In the data rows, 128 means zero.
Every row has a hidden score. How much higher is the second row's score than the first row's in each pair? 10 means about the same, 20 much higher and 0 much lower. The score is a weighted sum of the row's numbers plus the product of two more (or one squared), each taken from its middle value.
array([167, 169, 098, 088, 108, 140, 166, 141, 077, 185, 096, 185, 181, 144, 059, 077, 194])
array([187, 122, 124, 074, 081, 110, 103, 108, 124, 178, 143, 075, 154, 124, 131, 117, 097]) -> 9
array([127, 155, 159, 104, 181, 123, 133, 068, 188, 195, 156, 155, 098, 134, 069, 164, 132])
array([098, 155, 092, 134, 128, 117, 063, 098, 169, 122, 113, 092, 091, 091, 176, 071, 071]) -> 9
array([074, 125, 114, 151, 128, 153, 180, 168, 124, 062, 113, 145, 131, 111, 183, 137, 097])
array([171, 062, 146, 144, 191, 088, 146, 085, 080, 115, 172, 138, 118, 071, 085, 177, 162]) -> 8
array([171, 115, 169, 078, 124, 107, 123, 108, 077, 178, 093, 138, 128, 168, 075, 177, 165])
array([131, 052, 086, 194, 161, 091, 103, 178, 077, 112, 195, 188, 071, 118, 131, 124, 191]) -> 5
array([161, 135, 063, 127, 177, 185, 120, 171, 093, 125, 159, 158, 171, 058, 101, 130, 188])
array([068, 052, 070, 121, 144, 058, 196, 198, 080, 065, 195, 155, 065, 105, 176, 054, 184]) -> 14
array([074, 082, 156, 114, 141, 071, 146, 082, 175, 112, 189, 122, 055, 118, 101, 084, 058])
array([081, 162, 146, 134, 078, 097, 080, 072, 175, 138, 159, 079, 095, 121, 147, 154, 067]) -> 7
array([091, 092, 178, 091, 134, 133, 166, 112, 169, 108, 143, 099, 088, 105, 118, 091, 077])
array([157, 072, 149, 117, 138, 078, 166, 068, 093, 072, 189, 085, 124, 075, 154, 121, 139]) -> 12
array([174, 159, 159, 187, 144, 127, 090, 138, 080, 181, 100, 192, 068, 188, 059, 180, 175])
array([088, 155, 156, 174, 111, 123, 199, 148, 105, 072, 113, 172, 154, 124, 173, 170, 178]) -> 10
array([184, 062, 092, 171, 191, 058, 189, 082, 080, 062, 199, 069, 191, 075, 186, 104, 184])
array([091, 086, 127, 151, 131, 140, 110, 178, 128, 108, 080, 155, 095, 194, 134, 094, 126]) -> 3
array([111, 159, 181, 137, 164, 127, 170, 062, 150, 185, 166, 165, 088, 144, 056, 170, 132])
array([161, 182, 134, 117, 134, 101, 163, 092, 150, 175, 156, 092, 161, 114, 088, 164, 162]) -> 18
array([134, 089, 184, 108, 078, 061, 113, 115, 102, 148, 159, 128, 081, 171, 108, 097, 090])
array([098, 135, 121, 174, 144, 163, 067, 128, 163, 118, 106, 155, 061, 114, 160, 157, 077]) -> 11
array([068, 106, 175, 108, 148, 163, 150, 131, 179, 088, 133, 122, 098, 141, 128, 101, 080])
array([094, 149, 149, 177, 191, 136, 130, 108, 137, 125, 156, 148, 121, 121, 088, 154, 162]) -> 10
array([157, 162, 060, 151, 111, 159, 103, 135, 153, 145, 100, 099, 158, 085, 163, 061, 119])
array([174, 165, 172, 071, 108, 110, 136, 095, 061, 178, 087, 158, 121, 138, 066, 157, 171]) -> 9
array([101, 092, 108, 074, 158, 176, 150, 145, 188, 078, 093, 079, 154, 114, 189, 081, 090])
array([111, 182, 108, 127, 148, 133, 113, 115, 108, 185, 083, 105, 158, 131, 150, 174, 158]) -> 14
array([194, 179, 076, 194, 141, 179, 186, 158, 163, 115, 087, 155, 201, 138, 163, 071, 191])
array([194, 099, 060, 157, 124, 185, 123, 055, 194, 171, 169, 072, 174, 058, 108, 074, 129]) -> 9
array([084, 162, 184, 104, 181, 081, 130, 125, 080, 102, 116, 128, 138, 197, 079, 157, 139])
array([184, 119, 102, 081, 071, 114, 090, 088, 128, 188, 162, 072, 154, 141, 128, 074, 123]) -> 10
array([147, 139, 175, 114, 068, 078, 116, 075, 096, 108, 159, 102, 134, 134, 176, 140, 100])
array([111, 179, 137, 154, 171, 150, 130, 128, 166, 145, 149, 128, 141, 118, 101, 130, 139]) -> 10
array([141, 082, 159, 121, 084, 084, 096, 118, 118, 135, 139, 115, 088, 171, 118, 068, 106])
array([094, 162, 137, 174, 098, 071, 077, 072, 115, 141, 172, 092, 105, 171, 173, 177, 084]) -> 14
array([154, 132, 092, 124, 171, 163, 090, 135, 108, 165, 133, 102, 144, 124, 069, 157, 171])
array([181, 062, 086, 154, 075, 068, 077, 155, 112, 191, 166, 135, 071, 174, 114, 114, 126]) -> 13
array([091, 109, 175, 171, 158, 061, 080, 102, 131, 141, 182, 145, 058, 181, 085, 193, 097])
array([181, 102, 137, 157, 154, 097, 146, 082, 077, 098, 172, 118, 188, 085, 163, 174, 165]) -> 6
array([081, 082, 140, 098, 158, 127, 180, 181, 080, 105, 110, 195, 101, 128, 082, 084, 158])
array([091, 139, 130, 111, 061, 120, 106, 112, 179, 185, 120, 105, 081, 105, 101, 094, 067]) -> 15
array([131, 152, 172, 111, 078, 110, 140, 105, 150, 088, 156, 072, 158, 141, 167, 087, 074])
array([117, 159, 095, 064, 071, 123, 130, 082, 143, 195, 087, 125, 101, 095, 101, 074, 113]) -> 12
array([184, 185, 165, 191, 111, 088, 100, 098, 099, 125, 060, 182, 144, 158, 131, 101, 149])
array([194, 099, 121, 081, 058, 084, 073, 078, 128, 195, 176, 099, 138, 131, 092, 071, 100]) -> 11
array([137, 182, 165, 114, 141, 159, 173, 058, 188, 195, 136, 102, 091, 141, 072, 124, 093])
array([124, 175, 067, 134, 128, 150, 060, 122, 175, 138, 100, 085, 164, 081, 163, 071, 071]) -> 12
array([094, 109, 086, 137, 161, 156, 120, 141, 182, 075, 077, 069, 128, 108, 196, 084, 087])
array([154, 142, 118, 144, 111, 169, 140, 135, 175, 068, 100, 062, 191, 118, 186, 081, 097]) -> 9
array([084, 165, 134, 124, 081, 146, 113, 098, 194, 145, 136, 065, 088, 095, 183, 134, 074])
array([141, 135, 079, 114, 164, 198, 087, 155, 166, 138, 103, 125, 168, 095, 098, 130, 152]) -> 11
array([078, 145, 172, 098, 184, 068, 146, 128, 057, 115, 083, 182, 138, 174, 108, 187, 136])
array([108, 182, 172, 101, 061, 088, 096, 128, 156, 148, 189, 065, 095, 161, 124, 164, 087]) -> 15
array([161, 125, 060, 104, 068, 133, 080, 125, 099, 168, 103, 089, 144, 154, 170, 137, 132])
array([068, 169, 191, 078, 177, 104, 113, 185, 064, 122, 149, 142, 158, 194, 075, 193, 168]) -> 4
array([134, 145, 105, 078, 161, 163, 120, 115, 163, 115, 093, 092, 161, 111, 173, 147, 113])
array([144, 125, 089, 098, 158, 172, 087, 155, 112, 151, 139, 132, 168, 098, 088, 167, 171]) -> 10
array([081, 109, 162, 164, 154, 117, 143, 191, 083, 085, 073, 188, 091, 178, 134, 107, 165])
array([187, 082, 076, 114, 118, 153, 140, 058, 182, 185, 192, 092, 141, 055, 092, 074, 097]) -> 12
array([184, 162, 108, 081, 071, 136, 120, 108, 137, 175, 159, 065, 171, 141, 131, 097, 103])
array([141, 106, 130, 081, 101, 133, 120, 128, 137, 161, 113, 125, 118, 138, 079, 064, 093]) -> 8
array([184, 152, 076, 141, 124, 169, 163, 141, 156, 128, 110, 089, 194, 121, 160, 127, 194])
array([127, 052, 070, 187, 167, 143, 087, 125, 182, 055, 182, 062, 124, 118, 196, 074, 064]) -> 8
array([184, 096, 067, 121, 104, 156, 103, 055, 185, 181, 195, 075, 134, 055, 118, 111, 080])
array([078, 109, 169, 108, 151, 176, 153, 175, 175, 075, 116, 115, 088, 131, 137, 107, 080]) -> 7
array([091, 072, 083, 197, 174, 163, 143, 195, 077, 102, 100, 198, 088, 114, 095, 180, 197])
array([177, 169, 140, 191, 101, 084, 123, 112, 089, 098, 067, 182, 134, 151, 157, 077, 145]) -> 9
array([174, 115, 079, 114, 138, 185, 170, 095, 194, 115, 146, 125, 184, 068, 085, 058, 103])
array([131, 145, 127, 124, 088, 130, 073, 078, 169, 178, 083, 165, 078, 081, 167, 134, 064]) -> 16
array([177, 132, 060, 147, 151, 182, 143, 145, 188, 085, 083, 069, 197, 095, 170, 121, 132])
array([094, 145, 111, 098, 134, 159, 136, 131, 175, 068, 080, 112, 128, 088, 173, 117, 084]) -> 6
array([171, 175, 079, 121, 108, 185, 163, 165, 169, 141, 063, 075, 201, 148, 150, 094, 175])
array([104, 122, 079, 137, 114, 189, 087, 191, 175, 118, 067, 158, 101, 121, 147, 087, 097]) -> 9
array([141, 149, 175, 111, 104, 114, 186, 122, 115, 102, 139, 109, 174, 154, 095, 121, 165])
array([108, 089, 159, 084, 167, 172, 140, 131, 121, 102, 136, 118, 121, 085, 157, 134, 100]) -> 8
array([054, 189, 178, 058, 174, 120, 096, 181, 099, 145, 123, 092, 111, 181, 082, 197, 119])
array([184, 106, 124, 141, 121, 078, 173, 075, 089, 141, 186, 109, 181, 105, 147, 187, 191]) -> 11
array([141, 139, 184, 134, 177, 074, 153, 078, 124, 158, 172, 152, 085, 161, 062, 174, 129])
array([171, 089, 140, 164, 124, 107, 140, 141, 093, 135, 149, 148, 148, 171, 144, 167, 188]) -> 7
array([171, 076, 070, 187, 108, 104, 090, 088, 134, 102, 195, 102, 124, 061, 173, 174, 126])
array([164, 169, 149, 061, 055, 065, 160, 185, 070, 178, 136, 128, 098, 154, 059, 164, 194]) -> 14
array([134, 052, 121, 181, 134, 058, 083, 151, 057, 122, 199, 198, 081, 154, 108, 121, 171])
array([068, 142, 175, 161, 124, 071, 070, 105, 124, 075, 179, 125, 081, 154, 180, 193, 067]) -> 15
array([144, 129, 092, 197, 078, 094, 080, 188, 115, 102, 093, 138, 131, 181, 193, 134, 149])
array([147, 142, 194, 068, 121, 091, 140, 118, 070, 158, 103, 168, 108, 158, 059, 154, 149]) -> 6
array([137, 125, 079, 154, 187, 153, 156, 145, 147, 072, 070, 092, 191, 154, 189, 104, 145])
array([161, 115, 162, 137, 131, 091, 153, 078, 073, 122, 179, 142, 164, 075, 124, 183, 178]) -> 5
array([081, 179, 165, 111, 071, 120, 083, 125, 198, 148, 172, 069, 085, 121, 173, 150, 084])
array([171, 102, 086, 064, 134, 143, 136, 112, 086, 168, 149, 168, 128, 081, 088, 111, 171]) -> 10
array([108, 152, 165, 054, 091, 078, 203, 072, 073, 198, 083, 188, 101, 065, 075, 130, 152])
array([164, 135, 067, 147, 154, 189, 120, 155, 172, 105, 133, 069, 194, 105, 167, 117, 181]) -> 9
array([167, 122, 067, 071, 181, 176, 080, 105, 108, 165, 162, 118, 191, 058, 128, 167, 175])
array([164, 059, 079, 181, 161, 061, 126, 098, 064, 072, 202, 142, 144, 085, 180, 197, 175]) -> 9
array([177, 155, 143, 181, 134, 114, 199, 128, 121, 075, 093, 168, 201, 151, 128, 071, 191])
array([104, 109, 124, 191, 124, 136, 183, 175, 112, 068, 113, 175, 168, 118, 193, 177, 116]) -> 13
array([151, 162, 181, 164, 091, 114, 203, 155, 093, 092, 120, 168, 164, 161, 108, 127, 175])
array([084, 109, 127, 117, 158, 192, 093, 185, 150, 108, 067, 158, 108, 151, 137, 147, 136]) -> 13
array([134, 139, 140, 144, 104, 084, 063, 082, 175, 161, 172, 065, 118, 158, 170, 157, 077])
array([144, 145, 146, 131, 071, 127, 153, 068, 166, 135, 129, 112, 098, 078, 163, 127, 103]) -> 7
array([164, 152, 063, 137, 101, 153, 156, 115, 147, 151, 077, 099, 194, 078, 157, 087, 181])
array([164, 145, 178, 124, 084, 058, 133, 075, 102, 105, 189, 092, 141, 158, 147, 167, 123]) -> 10
array([088, 149, 159, 154, 094, 081, 070, 098, 115, 161, 169, 115, 065, 124, 111, 160, 077])
array([187, 109, 098, 164, 158, 123, 143, 108, 105, 095, 156, 112, 184, 105, 176, 177, 188]) -> 11
array([191, 069, 092, 117, 134, 088, 203, 055, 124, 198, 192, 158, 134, 058, 069, 058, 178])
array([187, 172, 134, 164, 055, 084, 060, 185, 061, 185, 100, 168, 114, 191, 059, 183, 197]) -> 15
array([167, 132, 165, 137, 134, 071, 163, 092, 070, 095, 189, 158, 164, 108, 111, 180, 181])
array([201, 145, 060, 111, 068, 120, 100, 068, 153, 185, 179, 062, 197, 061, 170, 074, 142]) -> 13
array([074, 056, 070, 104, 148, 058, 203, 188, 064, 058, 192, 162, 091, 068, 193, 064, 197])
array([111, 175, 127, 127, 151, 107, 083, 125, 121, 158, 087, 099, 164, 158, 128, 177, 184]) -> 12
array([108, 179, 175, 194, 128, 110, 199, 148, 093, 095, 129, 178, 171, 148, 131, 147, 178])
array([127, 159, 114, 131, 104, 176, 093, 105, 191, 082, 093, 089, 138, 114, 196, 121, 071]) -> 11
array([197, 102, 070, 114, 154, 081, 193, 072, 096, 108, 195, 062, 197, 061, 176, 097, 194])
array([064, 052, 188, 074, 131, 058, 203, 058, 086, 092, 195, 178, 055, 088, 079, 068, 067]) -> 1
array([144, 199, 083, 141, 081, 185, 067, 181, 166, 185, 067, 105, 154, 161, 114, 177, 119])
array([191, 152, 067, 121, 114, 189, 070, 171, 175, 191, 083, 138, 118, 108, 108, 087, 100]) -> 8
array([171, 169, 153, 147, 124, 163, 083, 168, 175, 125, 096, 105, 178, 114, 180, 147, 074])
array([058, 059, 184, 121, 144, 065, 203, 068, 150, 092, 202, 172, 058, 108, 095, 091, 067]) -> 8
array([134, 115, 165, 177, 197, 169, 180, 125, 147, 122, 090, 198, 114, 131, 062, 074, 145])
array([147, 172, 127, 064, 081, 130, 113, 062, 128, 188, 087, 118, 101, 071, 095, 077, 093]) -> 14
array([091, 106, 121, 121, 141, 143, 123, 168, 108, 065, 113, 175, 095, 108, 124, 107, 087])
array([074, 149, 175, 201, 171, 104, 090, 125, 143, 108, 172, 165, 065, 178, 095, 180, 074]) -> 13
array([141, 089, 146, 124, 148, 123, 096, 145, 099, 171, 169, 112, 108, 121, 059, 187, 178])
array([164, 179, 121, 127, 118, 182, 123, 161, 191, 125, 096, 085, 158, 131, 167, 164, 152]) -> 14
array([154, 142, 105, 101, 098, 172, 176, 181, 159, 141, 073, 158, 158, 144, 095, 071, 142])
array([068, 096, 165, 154, 091, 117, 110, 175, 115, 102, 143, 182, 065, 148, 118, 154, 113]) -> 6
array([098, 106, 181, 094, 138, 117, 160, 115, 153, 108, 156, 115, 081, 114, 118, 114, 087])
array([054, 155, 191, 074, 184, 091, 113, 178, 105, 095, 153, 105, 124, 197, 072, 187, 149]) -> 16
array([171, 165, 134, 197, 141, 120, 196, 178, 073, 062, 120, 178, 201, 151, 163, 137, 201])
array([071, 135, 184, 187, 154, 058, 143, 102, 086, 075, 182, 158, 091, 158, 154, 193, 132]) -> 11
array([114, 072, 124, 081, 164, 133, 180, 131, 073, 138, 126, 188, 095, 085, 079, 104, 175])
array([167, 132, 063, 114, 187, 182, 087, 095, 115, 165, 169, 172, 191, 061, 108, 144, 165]) -> 17
array([171, 159, 156, 151, 078, 110, 080, 102, 093, 188, 120, 182, 071, 188, 062, 167, 152])
array([137, 159, 121, 144, 118, 182, 173, 168, 143, 118, 063, 158, 171, 174, 128, 068, 168]) -> 11
array([091, 155, 181, 104, 114, 169, 110, 168, 185, 105, 110, 095, 148, 174, 167, 121, 080])
array([074, 122, 172, 157, 131, 117, 156, 168, 108, 058, 159, 145, 128, 095, 157, 157, 123]) -> 8
array([108, 086, 095, 197, 101, 078, 120, 188, 089, 065, 096, 195, 111, 194, 189, 130, 158])
array([091, 139, 159, 141, 091, 078, 090, 118, 093, 131, 143, 145, 061, 164, 101, 160, 084]) -> 8
array([141, 165, 102, 094, 084, 146, 176, 145, 150, 112, 096, 072, 194, 138, 147, 091, 136])
array([171, 102, 095, 111, 101, 140, 080, 148, 124, 158, 113, 115, 105, 154, 131, 101, 136]) -> 7
array([078, 109, 149, 054, 055, 058, 199, 181, 067, 135, 156, 102, 088, 108, 118, 134, 181])
array([111, 129, 073, 164, 111, 156, 113, 155, 128, 085, 126, 122, 141, 078, 193, 180, 145]) -> 7
array([068, 135, 184, 187, 164, 097, 063, 112, 185, 118, 172, 142, 068, 174, 092, 177, 067])
array([071, 082, 134, 161, 098, 107, 110, 178, 169, 088, 083, 155, 055, 154, 180, 087, 077]) -> 9
array([157, 102, 121, 081, 114, 150, 143, 165, 150, 158, 093, 145, 151, 148, 092, 068, 106])
array([054, 139, 165, 061, 158, 143, 123, 185, 137, 095, 143, 075, 095, 174, 150, 193, 152]) -> 9
array([131, 155, 184, 171, 114, 065, 083, 088, 083, 118, 146, 128, 108, 184, 121, 187, 132])
array([088, 106, 159, 078, 134, 123, 166, 141, 175, 072, 153, 105, 114, 111, 144, 104, 074]) -> 14
array([098, 139, 172, 144, 144, 074, 077, 125, 093, 112, 162, 168, 071, 144, 085, 180, 119])
array([184, 155, 134, 147, 075, 163, 116, 095, 137, 148, 087, 115, 154, 088, 180, 180, 129]) -> 17
array([054, 129, 165, 054, 131, 146, 186, 185, 086, 102, 129, 089, 101, 174, 082, 164, 129])
array([181, 145, 079, 124, 151, 153, 143, 112, 156, 151, 133, 099, 197, 101, 137, 167, 184]) -> 11
array([078, 096, 146, 078, 161, 166, 120, 175, 147, 088, 100, 162, 105, 118, 154, 127, 097])
array([187, 169, 079, 064, 081, 123, 136, 088, 102, 185, 123, 065, 178, 098, 170, 127, 149]) -> 14
array([091, 086, 111, 091, 181, 153, 153, 112, 185, 055, 100, 062, 141, 108, 193, 087, 084])
array([101, 159, 159, 134, 101, 169, 096, 168, 188, 105, 087, 095, 171, 184, 167, 130, 087]) -> 10
array([164, 089, 111, 131, 177, 185, 196, 075, 166, 151, 149, 198, 144, 081, 066, 061, 116])
array([157, 125, 086, 151, 187, 156, 140, 151, 134, 095, 083, 102, 174, 134, 180, 147, 171]) -> 14
array([137, 139, 188, 127, 154, 081, 153, 085, 077, 072, 186, 168, 144, 114, 137, 177, 149])
array([191, 179, 089, 191, 151, 153, 199, 168, 115, 102, 106, 158, 201, 144, 160, 134, 197]) -> 16
array([111, 092, 111, 117, 151, 172, 110, 158, 137, 131, 096, 152, 091, 151, 108, 150, 119])
array([058, 169, 178, 064, 154, 133, 106, 158, 143, 131, 159, 082, 085, 181, 141, 177, 087]) -> 9
array([081, 145, 156, 094, 161, 130, 126, 118, 137, 181, 100, 168, 111, 091, 092, 124, 142])
array([171, 072, 111, 101, 088, 127, 116, 102, 108, 178, 149, 109, 071, 105, 085, 077, 090]) -> 7
array([154, 109, 130, 201, 154, 114, 196, 181, 080, 058, 169, 182, 197, 154, 180, 174, 201])
array([131, 175, 149, 124, 104, 172, 090, 158, 175, 125, 073, 115, 134, 144, 163, 144, 093]) -> 12
array([147, 109, 134, 074, 167, 143, 150, 092, 124, 125, 126, 125, 138, 081, 150, 157, 080])
array([164, 086, 063, 061, 094, 189, 116, 095, 137, 171, 156, 138, 124, 068, 085, 130, 191]) -> 13
array([197, 155, 057, 131, 065, 133, 093, 082, 182, 181, 156, 072, 197, 105, 196, 097, 116])
array([124, 162, 092, 147, 164, 172, 163, 168, 153, 065, 073, 089, 194, 128, 193, 101, 155]) -> 8
array([058, 185, 181, 054, 177, 110, 123, 195, 073, 092, 106, 115, 138, 191, 059, 200, 181])
array([141, 072, 086, 144, 098, 114, 080, 122, 093, 178, 156, 182, 058, 098, 075, 134, 100]) -> 8
array([147, 159, 188, 167, 071, 065, 093, 108, 143, 131, 176, 085, 085, 188, 114, 177, 106])
array([131, 155, 073, 134, 134, 185, 150, 165, 188, 075, 100, 099, 201, 105, 173, 084, 110]) -> 5
array([058, 122, 172, 058, 167, 123, 143, 195, 134, 098, 143, 085, 088, 191, 105, 187, 123])
array([167, 082, 105, 111, 158, 176, 189, 062, 172, 178, 182, 168, 158, 055, 082, 064, 093]) -> 2
array([171, 172, 159, 151, 131, 163, 100, 131, 191, 131, 093, 109, 181, 144, 176, 150, 084])
array([098, 172, 188, 117, 194, 084, 126, 125, 073, 135, 106, 182, 151, 148, 105, 157, 152]) -> 5
array([071, 129, 172, 108, 194, 065, 126, 135, 057, 105, 129, 132, 138, 188, 098, 170, 152])
array([081, 162, 127, 094, 078, 153, 100, 125, 163, 158, 126, 109, 071, 095, 118, 130, 077]) -> 10
array([108, 106, 086, 121, 174, 179, 150, 145, 185, 075, 070, 075, 164, 114, 193, 104, 090])
array([098, 109, 143, 121, 148, 156, 123, 165, 131, 112, 073, 165, 114, 151, 157, 117, 113]) -> 9
array([151, 179, 086, 124, 068, 192, 163, 151, 191, 095, 083, 065, 197, 134, 167, 074, 162])
array([101, 189, 098, 184, 088, 189, 057, 188, 169, 158, 070, 102, 124, 194, 137, 180, 071]) -> 13
array([094, 052, 060, 124, 094, 065, 203, 181, 067, 055, 139, 162, 121, 071, 176, 064, 201])
array([137, 129, 172, 108, 151, 107, 100, 118, 099, 171, 096, 148, 101, 171, 072, 144, 145]) -> 8
array([131, 089, 172, 167, 171, 071, 153, 098, 077, 108, 186, 178, 091, 108, 085, 170, 110])
array([104, 152, 140, 081, 068, 143, 096, 118, 185, 195, 133, 105, 081, 128, 108, 097, 077]) -> 12
array([081, 082, 124, 144, 121, 172, 116, 188, 153, 095, 090, 165, 105, 164, 118, 097, 136])
array([147, 135, 079, 137, 098, 153, 067, 155, 102, 118, 087, 105, 168, 181, 173, 137, 152]) -> 13
array([194, 155, 140, 104, 078, 104, 160, 105, 147, 175, 162, 099, 197, 124, 108, 058, 142])
array([144, 135, 073, 174, 181, 195, 196, 135, 166, 118, 113, 188, 194, 068, 069, 061, 175]) -> 8
array([194, 142, 127, 098, 068, 101, 143, 072, 150, 198, 146, 092, 184, 131, 098, 058, 116])
array([108, 169, 089, 147, 144, 146, 136, 105, 175, 145, 120, 092, 161, 088, 111, 137, 129]) -> 12
array([144, 066, 057, 181, 174, 195, 120, 198, 099, 085, 110, 138, 188, 108, 085, 084, 197])
array([124, 145, 159, 184, 197, 172, 186, 138, 147, 128, 100, 202, 111, 171, 056, 084, 149]) -> 7
array([194, 165, 137, 147, 094, 110, 203, 135, 134, 122, 103, 145, 197, 134, 128, 068, 175])
array([157, 142, 079, 131, 161, 192, 090, 185, 128, 151, 106, 132, 164, 105, 088, 164, 155]) -> 12
array([088, 115, 098, 111, 154, 159, 136, 165, 172, 075, 083, 092, 144, 121, 180, 094, 080])
array([104, 199, 063, 181, 061, 185, 057, 191, 175, 191, 063, 069, 158, 197, 147, 197, 129]) -> 17
array([157, 165, 111, 094, 091, 130, 080, 068, 137, 188, 070, 132, 105, 068, 101, 107, 077])
array([177, 132, 137, 121, 061, 120, 067, 115, 086, 188, 116, 175, 068, 148, 062, 167, 129]) -> 9
array([101, 129, 181, 154, 124, 084, 163, 098, 086, 068, 169, 145, 144, 114, 144, 170, 126])
array([121, 162, 149, 147, 078, 163, 106, 112, 185, 115, 083, 079, 111, 078, 199, 114, 061]) -> 12
array([127, 145, 086, 154, 138, 150, 093, 122, 105, 112, 149, 112, 161, 075, 173, 187, 110])
array([147, 145, 146, 201, 194, 150, 160, 131, 143, 138, 096, 198, 124, 184, 056, 124, 168]) -> 8
array([114, 149, 124, 177, 131, 097, 183, 188, 061, 085, 093, 202, 134, 188, 095, 081, 194])
array([078, 082, 149, 147, 151, 130, 156, 185, 086, 098, 080, 175, 078, 161, 121, 087, 139]) -> 9
array([124, 175, 169, 134, 131, 084, 153, 095, 086, 151, 186, 145, 164, 134, 095, 187, 181])
array([191, 175, 118, 134, 098, 189, 123, 112, 175, 165, 100, 099, 154, 121, 144, 174, 132]) -> 15
array([201, 152, 070, 108, 094, 110, 153, 075, 124, 181, 192, 059, 197, 068, 163, 094, 188])
array([151, 096, 102, 197, 164, 123, 166, 165, 080, 058, 169, 162, 174, 131, 183, 183, 184]) -> 9
array([071, 199, 063, 157, 071, 195, 057, 198, 188, 195, 063, 082, 161, 194, 137, 193, 110])
array([187, 179, 092, 098, 078, 176, 093, 098, 128, 201, 060, 178, 128, 111, 072, 114, 136]) -> 8
array([124, 079, 089, 177, 197, 176, 170, 188, 089, 078, 077, 202, 181, 075, 088, 071, 194])
array([171, 132, 086, 194, 174, 101, 180, 158, 083, 075, 166, 162, 201, 131, 167, 174, 201]) -> 15
array([064, 096, 153, 054, 055, 084, 203, 195, 083, 135, 149, 079, 075, 121, 160, 114, 158])
array([094, 142, 118, 151, 101, 140, 077, 131, 143, 155, 083, 158, 068, 111, 160, 167, 074]) -> 11
array([184, 112, 067, 174, 164, 176, 130, 122, 163, 131, 153, 109, 178, 078, 167, 137, 181])
array([157, 119, 159, 181, 081, 084, 176, 138, 073, 092, 067, 195, 118, 138, 163, 064, 142]) -> 8
array([117, 109, 172, 104, 075, 097, 126, 102, 147, 122, 116, 115, 108, 168, 137, 064, 071])
array([104, 076, 070, 187, 164, 123, 106, 198, 077, 128, 120, 202, 065, 111, 108, 183, 171]) -> 12
array([117, 092, 073, 194, 191, 192, 189, 185, 080, 072, 100, 202, 154, 105, 079, 140, 191])
array([084, 125, 127, 174, 124, 166, 070, 148, 159, 138, 100, 165, 075, 148, 167, 174, 080]) -> 15
array([191, 125, 108, 114, 141, 120, 173, 078, 096, 148, 162, 105, 184, 091, 141, 180, 191])
array([074, 076, 159, 101, 181, 117, 189, 181, 089, 088, 110, 198, 088, 154, 128, 101, 142]) -> 6
array([127, 076, 188, 091, 154, 068, 180, 068, 102, 075, 189, 095, 134, 061, 157, 104, 100])
array([137, 159, 184, 164, 065, 068, 077, 105, 143, 165, 172, 079, 091, 181, 131, 187, 077]) -> 17
array([141, 066, 057, 187, 181, 176, 140, 201, 089, 105, 136, 188, 148, 108, 128, 097, 197])
array([124, 175, 172, 124, 081, 172, 070, 075, 194, 185, 133, 079, 068, 164, 092, 107, 064]) -> 8
array([157, 079, 118, 164, 151, 140, 146, 151, 099, 122, 113, 155, 161, 168, 167, 130, 191])
array([164, 172, 118, 121, 121, 176, 096, 138, 159, 131, 083, 075, 158, 105, 186, 170, 123]) -> 11
array([117, 142, 098, 127, 111, 169, 126, 102, 169, 082, 080, 079, 148, 098, 196, 104, 064])
array([114, 066, 181, 101, 158, 101, 176, 075, 118, 085, 189, 095, 088, 108, 114, 101, 067]) -> 8
array([104, 179, 178, 124, 187, 094, 110, 075, 083, 141, 067, 175, 138, 161, 095, 167, 142])
array([088, 165, 137, 131, 075, 172, 103, 115, 188, 125, 090, 112, 128, 085, 196, 164, 064]) -> 15
array([104, 112, 108, 098, 171, 176, 140, 125, 179, 105, 103, 099, 134, 121, 186, 144, 103])
array([108, 169, 149, 114, 068, 117, 090, 128, 172, 158, 146, 065, 081, 134, 167, 160, 067]) -> 12
array([114, 142, 114, 084, 078, 150, 120, 098, 156, 195, 110, 099, 075, 091, 114, 087, 103])
array([117, 152, 172, 111, 061, 101, 100, 105, 175, 158, 179, 079, 081, 151, 144, 160, 100]) -> 10
array([164, 182, 114, 108, 094, 101, 087, 068, 175, 185, 146, 065, 138, 114, 121, 134, 093])
array([127, 102, 121, 084, 148, 140, 116, 082, 140, 131, 133, 122, 164, 068, 160, 167, 093]) -> 7
array([127, 132, 076, 127, 148, 195, 113, 158, 163, 102, 083, 099, 171, 101, 131, 144, 139])
array([141, 142, 079, 124, 148, 172, 186, 158, 159, 082, 080, 089, 197, 148, 193, 091, 165]) -> 11
